The same turns and mirrors carry the whole set onto itself and the rows of a family onto each other. Which other rows belong to the same family as each row named below? List them in the order they appear above.
These 16 rows form 4 families of 4 rows each.
R: +3.71  +2.88  +0.78  -1.30  -2.50  +0.73  +2.64  -4.54  +0.09  -0.98  -1.33  -1.62  +1.41  +1.25  +0.36  +0.16  +1.41
K: +3.58  +2.96  -1.09  -0.04  -2.31  +1.57  +2.27  -3.71  -0.21  -0.41  -1.54  -2.26  +0.63  -1.46  -0.15  -0.29  +1.75
L: +0.15  +1.15  -1.09  +1.25  +0.78  -0.32  -0.13  -3.67  -3.53  +0.89  +0.77  +1.09  +4.98  +1.65  +2.38  +0.15  +0.30
G: +1.95  -0.54  +0.81  +3.13  -3.62  +3.03  +2.81  -3.19  -3.30  -0.25  +0.77  -1.85  -0.12  +2.22  -2.86  +1.56  -1.27
J: -0.91  +1.00  -0.56  +1.72  +0.46  -0.28  +1.70  -3.89  -3.10  -0.05  +0.60  +1.95  +4.06  +2.83  +2.56  +0.91  +0.56
M: +0.42  +0.30  +0.48  -0.06  +1.86  +1.60  -1.47  +1.23  -2.20  -1.82  +1.38  -0.79  +0.81  -0.24  -0.69  +1.86  +0.48
Q: +1.30  +1.46  -1.10  -0.34  +0.25  -0.70  +1.21  -3.48  -2.76  -0.24  +1.79  +1.05  +5.35  +2.05  +2.38  -0.26  +0.54
Y: +3.67  +2.76  +0.07  +0.06  -2.85  +1.24  +1.34  -4.82  -0.27  +0.12  -2.40  -2.18  +0.48  +0.21  -0.08  +0.80  +1.23
V: -0.60  +0.51  +0.22  +0.69  +1.31  +2.20  -1.32  +1.48  -3.04  -0.75  +1.50  -1.14  +1.31  -0.41  +0.35  +0.71  -1.19
X: +1.65  +0.61  +0.87  +3.24  -3.49  +2.87  +2.84  -3.43  -4.97  -0.91  +1.80  -2.10  +0.84  +2.67  -2.48  +0.79  -0.33
Z: +2.49  -1.05  +1.22  +1.70  -3.53  +2.91  +3.64  -1.77  -2.85  -1.24  +2.13  -1.53  +0.48  +2.50  -2.56  +1.38  -0.73
P: +4.02  +3.16  -1.40  +0.39  -2.32  +0.07  +1.44  -3.41  -0.63  -0.42  -1.90  -2.35  -0.03  -0.15  -0.80  +0.58  +1.64
U: -0.54  +1.52  -1.01  +1.65  +1.17  -1.38  +0.98  -3.80  -4.17  +0.31  +0.50  +0.84  +3.87  +2.89  +1.43  +0.22  +0.34
E: -0.18  +0.42  +1.31  -0.40  +1.00  +2.50  +0.50  +1.77  -3.01  -1.70  +2.83  -1.41  +1.51  +0.35  +0.36  +0.27  -1.05
S: +0.19  -0.34  -0.33  +0.77  +1.30  +2.66  -1.37  +0.82  -2.46  -1.80  +1.58  -1.08  +0.64  -1.15  +1.18  +1.51  +0.46
D: +1.11  -0.96  +0.98  +3.45  -3.04  +3.64  +3.04  -4.25  -4.03  -0.99  +1.13  -2.09  +0.11  +2.11  -1.62  +0.74  +0.00

The rest of the family of K: J, M, X
The rest of the family of G: L, Y, V

